Here are some numbered points:
[-0.8 -1.  -0.3 -0.1  1.9 -0.5 -1.6 -0.1] 0
[-1.4  0.8 -0.7 -1.8  0.6  0.6 -0.6 -0.6] 1
[-2.6 -1.7 -1.1  2.3  1.1 -2.  -0.8 -2.2] 2
[-0.4 -0.9 -1.   2.1  0.9 -1.3 -0.5 -1. ] 3
[-0.3  0.5  1.6 -2.  -0.9  2.2  0.1  1.6] 4
[ 0.3  2.1 -1.6 -1.1 -1.1  1.7 -1.1 -0.9] 5
[-1.3 -0.3 -0.4 -0.1  1.1  0.4 -0.8 -0.9] 6
[ 0.7  0.7  0.1 -1.5 -0.8  0.8 -0.4  0.4] 7
[ 0.1  1.  -0.9  0.4 -0.5 -0.2  1.5 -1.2] 8
[ 1.5  0.1 -0.3  0.6  0.4 -0.2 -0.9  0.2] 9
[ 0.  -0.2  2.6 -1.2 -2.   1.5  1.8  1.9] 10
[-0.3 -0.1  2.9 -1.4 -1.5  1.7  1.5  2.2] 11
[ 0.7  0.6 -1.1 -0.5  0.3  0.6 -0.7 -0.2] 12
[ 1.7  1.6  0.  -0.4 -3.2  0.6  1.4 -0.3] 13
[ 1.8  0.1  0.3  0.8 -0.6 -0.6  1.1 -0.1] 14
[ 0.9  1.  -1.2 -0.2  0.3  1.  -0.8 -0.1] 15
[ 1.3  0.8 -1.4  0.6  0.4  0.2 -1.1  0. ] 16
New points follow, each followed by the numbers of its five nearest points above, looking only along the 3 directions in which the numbered points spread most, nearest first.
[ 1.6  1.2 -0.5 -0.1 -1.5  0.3 -0.2 -0.7] 8 9 15 16 12
[ 0.8 -0.6 -0.7  1.3  0.6 -1.1 -0.6 -0.2] 3 9 8 16 6
[ 1.4 -1.4  0.1  0.7  2.  -1.  -2.2  0.8] 6 0 3 9 12
[-1.7  0.8 -0.9  0.5  0.4  0.   1.  -0.9] 9 6 8 12 0
[-0.3  0.8 -0.6  0.4 -0.7  0.   1.4 -1.3] 8 9 14 16 12
[-0.7 -0.8 -0.2  0.1  1.2 -0.6 -0.5 -0.3] 6 0 9 3 1
[-1.1  1.  -0.9  0.6  0.2 -0.2  1.2 -1.1] 9 8 16 12 6
[ 1.4 -1.2  0.2  0.1  2.1 -0.6 -2.1  1.2] 6 0 1 9 12
[-1.2 -1.7  1.5 -0.2  0.6 -0.4 -0.1  1.3] 6 0 1 9 7
[ 0.9 -1.   0.9 -0.3  1.4 -0.2 -1.5  1.4] 6 1 0 9 12
[ 0.5  1.5  0.   0.3 -1.9 -0.1  2.5 -1. ] 14 13 8 9 7
[ 1.1  1.1 -1.6 -0.2 -0.1  0.9 -1.4 -0.6] 15 16 12 5 9
[ 0.5  1.2 -0.1  0.  -1.5 -0.2  1.8 -1.1] 14 8 9 13 7
[ 1.3  1.3  0.2  0.3 -1.6 -0.2  2.1 -0.8] 14 13 8 9 7
[-0.3 -0.6 -0.1 -0.8  1.2  0.3 -1.1 -0.1] 6 1 0 12 9
[-1.3 -1.  -0.7  1.6  0.4 -1.7  0.  -0.8] 3 2 0 6 9
[-0.3  1.6 -1.5 -0.5 -0.2  1.1 -0.8 -0.8] 15 12 16 5 1
[ 0.  -0.7 -0.6  0.8  1.1 -0.9 -0.5 -0.2] 3 6 9 0 8
[-1.2  1.3 -0.9  0.4  0.1  0.3  1.3 -0.9] 9 8 12 16 15
[-2.2  1.8 -0.7 -0.3  0.   0.7  0.8 -0.8] 12 1 9 15 6
[-0.8  1.3 -1.2  0.5 -1.   0.2  0.7 -1.5] 9 8 16 12 15
[ 0.  -1.8  1.8 -0.6  1.1  0.3 -1.5  2.1] 6 1 0 4 7
[ 0.1  0.8 -0.9  0.4 -0.2  0.2  0.4 -0.3] 9 8 16 12 15
[-0.4  0.2 -0.8  0.5  0.1  0.   0.3 -0.5] 9 8 12 16 6
[-1.  -1.6  1.7 -0.1  0.6  0.3  0.   1.8] 6 0 4 11 1
[ 1.9  1.4 -0.5 -0.4 -1.7  0.5 -0.3 -0.1] 13 7 15 8 5
[-1.   1.4 -0.8  0.2 -0.7  0.6  0.6 -1.2] 9 12 16 8 15
[ 0.9  0.6  0.1  0.6 -1.2 -0.9  2.4 -1. ] 14 8 9 13 16
[ 1.5 -1.3  0.8 -0.3  1.2 -0.6 -2.   1.4] 6 1 0 9 12
[-1.1  1.3 -1.3  0.7 -0.4  0.2  0.2 -1.3] 9 16 12 8 15
[-0.2  0.3 -1.3  1.  -0.2 -0.5 -0.1 -1.4] 9 8 16 3 12
[-0.9 -1.3  0.   0.5  1.6 -1.2 -1.5  0.2] 0 6 3 2 1
